Each path below is one point turned by a fixed rotation once a step. After each direction that follows a path, write how fast that rotation turns it, in degrees a step (0 if it stays still).
Each turn is a multiple of 5 degrees from 10 to 175, or 0.
Each row of a path follows its step; steps can be skipped.
path 1
step 0: [ 25.9  15.3   9.3   4.6  -5.2 -14.6 -19.1  40.1  -0.4   9.0 -11.3  20.9
  32.7 -34.9  -4.3  28.7 -27.6  31.9  22.2  34.1  -2.2  34.5   3.5   1.1
   3.3  41.2 -10.0  19.7   5.7   5.8  -4.1 -69.0   0.2  19.6 -44.5  28.0
  -4.8  17.7]
step 1: [-12.8  -2.9  11.1 -48.7  17.2 -12.7 -27.0  -3.8 -20.7   1.9   2.4 -19.7
 -10.1 -58.8   5.3  41.1 -27.9   3.6  38.9  17.5 -10.2  31.8 -17.2 -34.7
 -10.2  40.5  15.0  24.2  26.0 -24.5   6.8  -3.0  26.2  24.9 -19.6 -23.0
   0.2 -22.2]
step 2: [-27.1   7.1   0.4  14.1  46.0 -20.5   3.2   6.6   5.8 -15.9 -34.6  21.7
  14.4  -9.1 -33.1 -18.2  -7.8   9.1  26.7  19.5   1.1  53.7 -24.6 -32.7
 -20.1  41.8   1.4 -14.4  21.3  23.7   9.5 -36.2  30.7  21.6 -32.8   4.2
  43.2 -10.7]
step 3: [ -8.6 -11.7  -7.4 -21.0   7.9  -8.8 -13.3  -9.1  -4.1   9.8 -13.4 -15.4
  22.0 -10.1 -12.1  18.5 -25.4 -35.8 -10.6 -10.5 -13.4  58.0  13.3   9.3
  26.1  19.3 -27.1  36.5  -1.0   5.0  25.0 -41.0  37.4   9.3 -28.5 -60.8
  28.6 -27.0]
step 4: [ 24.4  12.8  28.0 -10.8   8.4 -34.3  30.5 -36.6  10.5  21.3 -21.8 -27.2
   5.0  19.6 -38.1   6.4 -10.9  -8.1  23.1  -2.9  19.0  40.7  20.0 -37.4
  -7.1  34.5   8.7 -15.5   7.6  12.3 -17.4 -45.8  60.2   6.8  11.4 -22.4
 -10.0   7.0]
step 5: [ 39.1  -8.2 -40.1 -22.0  12.9 -25.7   6.4 -27.5  21.5  13.6   5.7  -4.2
  20.5  24.1 -46.7  28.5 -30.6   6.6 -13.1  21.5 -15.3  21.2 -41.7 -14.0
  21.7  13.9 -17.9  -1.5 -25.1  26.0  -9.2   1.3  31.0  32.7 -42.1 -35.4
  -5.4 -16.0]
step 6: [ 25.2   5.7  -4.2  -8.2 -18.7   2.5 -30.1 -11.9 -10.9  14.5  29.5 -46.0
  59.7   3.2 -32.3   4.4  11.8  -6.7  33.4  10.2  41.9  36.9   4.2 -31.2
  35.7  32.2  -8.4 -13.7 -14.1  26.5  -3.3 -13.8  21.5  20.4 -22.4   9.7
   0.0  27.0]
step 7: [ -9.6  17.5  -8.4 -49.1   1.4   3.5 -48.8 -15.5  43.7   8.8  23.6  22.4
   7.0   3.5 -22.7  31.9   9.1   0.0  37.1   8.1 -29.1   8.9   1.8 -50.7
  27.2   6.2  14.0 -20.0 -31.9   1.4 -36.0 -33.0  13.6  18.8 -37.6 -14.4
 -14.3 -15.5]
step 8: [-14.2  18.5  28.5  -1.6 -20.8 -41.4  -3.5  22.2  18.5   2.3  -2.9  15.8
  34.2 -32.9 -48.1  26.6  24.4  23.5  19.7  26.0  36.3  26.0 -10.8  -4.1
  37.9  19.3  -1.4  15.7  12.2   0.8 -20.0 -18.1  -3.3  22.1 -60.8  -1.6
  -9.5  13.7]
step 9: [  5.5  24.8  -9.4 -30.2  19.2  -8.4 -47.4  21.3   0.5  17.9  -6.5 -21.9
 -16.8 -46.9   5.3  20.0  -7.2   4.2  14.0   7.2   6.5  17.1   7.1 -28.2
  -7.8  53.2 -17.5   3.3 -12.4 -30.0  -7.3 -12.1  24.7 -25.2 -74.8 -13.4
 -15.6 -14.9]
Directions:
[ -2.5   4.4  -5.7   6.9  -4.0  -3.3  13.1   2.8  -2.3   5.6 -10.1  -4.0
  -4.8  -1.4  -1.5   9.8  -4.9   0.4 -15.0 -30.0  10.2   4.7   7.2  -1.3
  -8.7  -3.7   1.6 -10.0  -5.7   3.0   1.8   1.0   6.1  -2.4  -9.2  -5.9
   0.7  -5.7] => 55
[  5.2  -3.4  -1.2  -0.4  -0.1  17.6   2.9  10.1  -0.2   0.4  -3.0   3.1
  13.0 -15.8 -17.8   1.9  -0.7  -4.7  -3.8  -6.7  -8.3   2.3  -1.4  15.4
   7.2  -8.1   7.4  12.8  10.5   8.7  -2.3   6.2   3.3   6.4   0.0  -3.9
 -10.3   0.9] => 145
[  7.2  -4.7  -2.6  11.6 -10.6   8.0   7.9  -5.0   8.2   0.4  17.2  -3.6
   3.1  10.2  -2.6  -1.0  -1.7  -3.7   5.3  -2.6   7.8  -5.0 -17.8   6.2
  11.0   2.7   8.4  -4.5 -10.0  -0.9 -10.4  -5.6  13.6  -9.3   4.3 -10.5
   4.6  -1.7] => 40
[  2.5  15.3  -1.6  -7.2   4.3   0.7 -16.5  -7.8   2.9   5.3   5.6  -5.3
  -7.0  18.1 -11.4  -0.5   8.2   2.7 -10.3   4.5  11.3   7.3   9.7   7.1
   7.6  -9.8   5.6  -3.9  -1.5   7.5  -9.8  10.8  -1.8   4.0  -3.7  -3.5
  -3.9   6.8] => 35
[ -2.7  -6.3   0.9 -14.0  13.4  -2.4   6.6   1.2   7.3  11.8  -4.3  -7.2
   6.6   4.6  -9.9  -4.9  -7.2   1.7  -4.8  -2.4   1.6  -4.6   3.5   1.4
  -6.1   1.6 -10.0  10.4  -1.7   3.2  -5.2   3.6   6.9  -3.6  17.8  -1.7
  24.6   3.8] => 40
[ -0.8  -3.4   4.8 -11.3   2.2  -8.4  16.4   4.9   5.8  -7.7   6.3  11.6
  -8.9  -7.0  -7.1  12.9   1.3   1.7   2.8   9.8   7.0   2.3  -5.5  -9.0
  -1.6 -10.3   2.8 -16.3  12.0   3.5  -1.8   9.2  -3.2  -0.2  10.1 -13.6
  -1.7  -0.3] => 115
[-23.7  -1.5  -2.6   0.1   3.5   4.2  -7.5  -1.0   2.0  -7.3  -1.3   3.9
  10.4   0.7   0.4  -3.7  12.6 -11.8  10.5 -12.5  -3.3   7.7   1.2  -5.7
  10.9  -7.8   8.1  -8.4  -5.5   6.8   3.0  -3.1 -10.2   3.0   5.1  -2.9
  15.4  -5.7] => 80
path 2
step 0: [ 11.7   0.5   8.3  -3.0  53.1   8.4  17.5 -28.9  16.1   3.7  -1.7  10.2
   4.0 -24.5 -33.6 -39.5  22.2   2.6   3.1   0.6  28.3   6.3  17.8 -15.1
  38.2 -26.6  32.0  20.4  43.8  -1.5 -31.7  -9.4 -33.7   3.3  11.6 -35.4
   7.7 -33.4]
step 1: [-11.6  37.8  34.0  -9.7   0.4 -14.1   5.3 -51.3  10.0  -9.8  21.6  27.9
  27.0  -7.0 -53.8  16.4   7.6  -8.4  29.4  39.4   7.4  -5.9  19.6 -20.6
  23.5 -15.5  33.2 -23.5   9.9  31.7   7.7 -27.5   1.3  -9.9   8.3  11.8
  10.3   0.5]
step 2: [-29.7  13.5  19.9 -20.9 -39.7  20.1  -5.1 -13.4 -21.1 -45.6  38.5 -19.2
  11.8 -49.6 -11.9 -11.1  -3.4 -18.5  44.9  12.6 -17.6 -13.0   2.2  -4.8
  23.4   3.0  -2.2  26.2  -1.5  15.2  -0.9 -23.3 -25.7  36.7  -1.4   5.4
   1.5 -24.1]
step 3: [  3.4 -27.2  59.4 -22.6 -34.7  -4.3  12.5 -26.8 -26.4 -23.2  -5.8  13.7
  17.7 -30.9  -8.4  -4.0 -27.9  31.7   9.5 -44.3  -5.7  13.3   7.2 -20.5
   0.7  -8.6 -12.1   6.5  30.8  39.1 -25.1  17.6 -21.2  17.6 -26.8 -16.5
   6.0  14.6]
step 4: [ 11.3 -20.9  15.4 -19.8  31.3  -5.6  -2.7 -10.4  19.3 -22.8  -3.8  42.3
  21.1  -5.5 -32.3 -46.4  27.8 -15.3   8.0  -3.3 -34.5  22.8  -7.4 -11.2
  13.0  32.6  -5.7 -18.8  17.1   0.1 -19.8   1.5 -22.8  34.9 -48.1 -31.7
   9.1  10.8]
step 5: [-28.0 -10.6  36.6 -30.0  -3.6  11.3   0.3 -28.6  20.4   0.6  -2.2  38.6
  51.2 -21.2  27.3 -17.4  15.2 -15.4 -14.6  35.1   8.1  25.2  22.8   2.9
   6.0   3.8   0.5 -57.0   4.5  -7.2 -10.0 -29.0   1.6  32.6   6.6  32.8
  -2.5   1.9]
step 6: [-21.2 -31.9  17.1  -4.7 -22.2  21.8 -16.0 -16.8   8.8 -21.2 -31.7  -0.7
 -23.6 -27.4  26.1  20.9  17.9 -43.8 -11.5  21.9  24.4 -12.8   1.1 -21.8
  33.3  -3.7   6.4   5.9   5.1  15.5 -32.5 -36.0 -19.7  50.7  -0.6 -14.0
 -11.3 -29.2]
step 7: [-19.3 -13.5  36.7  -2.0   2.1 -42.3  24.0 -17.2 -38.8 -10.9 -55.4  28.6
  -3.2   8.5   4.4  17.6   8.5   8.1  22.1  10.0   6.9 -21.8 -11.9   7.2
  51.6 -32.7  -0.3  -1.0  18.8  15.7 -23.5  -2.9 -24.7  21.6   4.8  -6.2
  35.3   7.7]
step 8: [ 15.0  13.7  31.9  -2.7  30.5  -5.7   2.5  -8.0  -2.4 -13.9 -11.4  31.1
  19.1 -39.4   8.8 -41.2  19.8 -24.1  40.4  12.3 -12.5  33.6 -26.4  21.4
  46.3  -5.9   8.9  20.5 -10.0  13.2  -1.8 -25.5 -15.6 -24.5  18.4 -39.0
  18.1  -4.5]
step 9: [ -8.6  26.1  45.6 -38.8   5.7  18.4  12.4 -20.4  31.8  12.2   5.3   4.8
  28.1 -44.5 -21.5 -23.0  -2.2  -7.9   5.0 -13.5  50.8  15.9  39.6 -12.6
  36.1 -45.0  -1.4   3.8   3.0  -1.8   1.2  -5.3 -20.4 -14.3  -0.1  13.1
   7.7 -16.8]
Directions:
[ -1.4   4.4  -8.2  -5.3   5.4 -12.7  -1.4  -5.0 -26.4   3.6  -6.1 -10.4
   1.2  -4.1   6.2  -1.3  -2.2   0.4  -7.1   6.4   4.8   1.2   0.9  -4.9
   1.5   7.7   3.1   3.1  -2.0   6.5 -13.6  21.1  -8.1   0.6  -6.4  -7.9
  -5.8   1.1] => 95
[ -2.0  -0.9  -9.9 -17.3  -7.1  11.9  -4.8  -9.1  -6.3   0.4 -11.2   4.3
   6.0   9.4  -4.4   5.1 -21.0 -10.9  -1.9 -14.4   0.9  -1.1  -4.2  -1.7
  -0.9  -2.7  -0.3   6.0  -5.2  -7.6   0.4  -0.2   0.8   7.6   8.9  -1.3
   2.7 -15.1] => 100
[  0.9  14.5  -7.3  -3.8  -9.2  -2.9  -2.7  -3.1  -5.7   3.0   3.7  14.2
   9.9  -2.6  12.0   0.1   7.8  -9.8   9.5  -1.1  -2.8  -3.8  -0.4   5.1
   4.4  13.7  -1.1  -4.0   7.7 -10.6  17.2  -0.8 -11.4  -6.3   6.7  -1.0
 -13.7   8.1] => 110
[  5.3  19.3   9.3   4.1  -1.1   5.7  -4.7  -3.8 -12.7   0.0   8.5  -3.2
   4.6 -17.1 -19.8   3.0   1.6   2.2   7.8  -8.6  -5.0  -8.5  -0.4  -0.1
  -4.0 -10.4   1.8   4.7  -2.8  -7.3  -1.0   3.0   7.9 -12.4  -9.5   0.5
  -1.6  -7.0] => 45
[  5.1  -6.9   5.6   7.9   6.0   1.0  13.2  -7.2  -1.0  -2.9  -4.0   6.8
  -7.3   1.7  13.0  -2.1  -6.2   2.1   9.6  -7.1 -12.6 -13.2 -15.0   7.2
 -13.7  -6.4  -5.8   8.0  16.1  -1.4  -5.4   9.6  -8.9  -1.6  -1.8  -4.9
   2.9  -1.1] => 90
path 3
step 0: [-10.1  26.8  12.5 -29.0  31.0 -23.0  15.9  34.3 -10.7  -9.2 -36.6  26.2
  11.7  -1.2 -15.8 -25.2  35.4  46.4 -43.1   7.9  -1.1 -18.8  17.4 -30.8
 -13.8  19.0  -9.4 -25.2   0.5  40.3   5.3  15.2  41.5 -36.3   4.3  17.2
 -14.2 -12.1]
step 1: [  6.3 -57.0 -44.7  21.3 -26.6   9.4  21.5   9.0  -0.2  -3.7  47.6  28.7
 -21.0 -16.7   0.0   0.7  13.0 -17.6   9.5  24.0  21.3 -57.4  -0.5  20.8
  16.5   6.6   8.8 -47.3  -2.4 -11.2   7.1  23.6 -35.1  19.0 -20.8  20.7
  -4.9  -3.8]
step 2: [ 28.0  29.3 -22.7  34.5  -5.5 -16.3 -25.9 -26.0  19.3   2.8  -8.0  -4.6
 -24.2 -13.8 -38.3  47.5 -11.3  -1.6 -10.9 -35.0  36.0  14.3  -6.1  19.5
  -8.4 -31.5 -12.0  -2.2  16.9  20.0   3.4 -65.1  22.7 -11.7  -1.1 -37.9
  21.4   2.5]
step 3: [-40.4   6.9  25.5 -15.6  43.2   2.5  48.6  52.3  30.7  15.9 -31.3 -17.6
   9.5 -25.4  14.7 -26.8  10.8   1.6  24.4   4.7   9.1  31.2  13.3  -5.0
  -4.2  -1.1 -15.1 -20.9  15.3  16.3  37.1  -1.1 -17.4  -2.4  19.2 -32.7
 -38.8  -9.4]
step 4: [ 17.8 -32.5   3.7  -0.8  -9.4  22.9  21.7 -39.4  -8.7  63.0   5.8  34.1
 -19.4  12.5  -9.9  -0.3  16.5  40.5 -36.0   0.1 -21.5 -38.4   6.7 -36.2
   5.8  22.3  10.5  -8.8   8.9 -24.5  26.2 -16.7   4.6  15.6 -12.2  44.9
 -25.9   2.5]
step 5: [-29.0  -8.3 -52.6  24.3 -19.8   6.5 -14.1  -3.0  26.6  -1.6  -9.9  10.9
 -40.1  32.1 -25.4  21.8 -15.9 -18.4  19.8   6.2  -4.8 -32.3   0.5  22.5
 -18.2 -23.6 -18.6   0.8 -21.6 -16.5 -24.9  18.6  14.6 -58.9  18.8 -41.2
   5.1   3.3]
step 6: [ 48.2  12.3   7.7 -14.8  44.4 -20.4   4.3  37.9  16.0 -40.8  15.3 -28.2
   2.3  -7.0 -20.0   4.2  51.9  -6.7   4.4 -14.4  42.1   6.4   6.0 -62.0
   2.1   9.4  -9.5  -5.8 -15.1  -0.6  -0.7 -30.0  12.1   3.9  15.5 -24.2
 -17.4 -21.1]
step 7: [-28.4 -16.4 -47.2  27.2  31.4  -7.7  -9.6  15.9  -9.0  64.5   2.6  -0.4
  20.2 -18.6  26.8  -2.3  28.8  -5.8  13.0 -21.1 -30.3 -10.7   4.2  23.1
  31.9  25.9  -0.4 -15.5  25.5  17.9  17.1  -8.8 -14.0   9.1  -2.9  58.5
  -6.6 -26.9]
step 8: [-19.9   2.5  -0.1  20.8  -5.4  13.1  29.8 -11.5 -35.2 -17.7 -11.1  19.4
 -54.1 -14.4 -47.2 -11.7  -8.2   0.1 -11.9 -26.3 -10.5 -19.1  34.9  38.1
 -38.4 -11.8   6.9  -1.9 -11.8 -43.4   1.9 -37.8  40.7   5.5 -33.2 -12.0
   6.7  24.7]
step 9: [ 39.6   4.3   9.5 -11.0  21.4 -21.7  27.6 -12.3  21.1 -14.9  -4.3 -27.4
 -27.0   5.5  24.0  21.6  43.0   5.0  28.8  17.8  20.4  -2.2 -14.0   7.0
 -34.5 -34.8  14.6  -1.2  32.1 -12.7  17.9  29.8 -32.5 -56.5  34.5 -21.7
 -22.1  -4.5]
Directions:
[ -4.2   7.6  -6.8   9.5  10.6 -11.8   4.9   2.5   0.0   2.2   4.9   1.5
   3.9 -10.8 -10.6  -3.4  11.1  -5.6   2.2  -4.3  14.1  -4.3  -8.8   7.6
  13.9   1.3  -2.7   1.2  -9.6   5.8 -10.2  -2.1  -5.2  14.7   0.7   2.5
  18.1   5.3] => 70
[  8.9  -7.6  -2.6  -1.5  16.6   5.2  16.2   7.0  -3.8   1.3   9.5 -10.3
   9.7  12.7   2.2  -7.2   5.1   3.6  -6.5   4.2  10.8  10.4 -14.7  -0.9
 -11.2  -6.9   4.3  -6.3  -3.6   3.4  -1.4   9.4   3.8  -1.0  -9.2   2.4
  -7.9   3.9] => 125
[  0.6  -3.4  -5.0   6.6   6.8  -9.2  -3.2   4.8 -16.6   1.3  -8.0  -3.9
  -6.6 -15.4  -0.7   6.1 -11.9  17.8   3.5  11.7  -5.0   2.4  -7.8 -14.4
  -2.9  -1.1  -9.2  -8.3  -0.5  -4.1  -4.7   6.7  -8.8   9.5   2.7   6.0
  -4.8  -7.1] => 115
[-17.2  -2.1  -0.9  13.5  -5.9  -6.9  -1.5  12.7  16.8  -0.1   5.2  -0.5
   6.7  -4.8   3.4  -6.2  -0.8   3.2  -1.3  11.6   2.8  10.7  16.6   4.2
  -8.5  -0.1  -9.2   4.1 -10.6 -10.9  -0.7   7.2   0.3  -3.3 -12.7   1.8
   0.1  -1.6] => 155
[ -5.8   2.2  -2.0   4.3   3.6  14.5  -6.0  -3.8  -2.7  -6.9 -17.8  -4.1
  -7.8   1.7   4.7   0.7   4.6  -4.4  -9.8  -3.5   3.6  -0.3  -5.8   9.1
 -14.0  16.0 -23.3   2.1   0.0   8.7  -9.1  -0.3   0.9   2.8  -5.0  -3.9
  -2.9   6.9] => 130
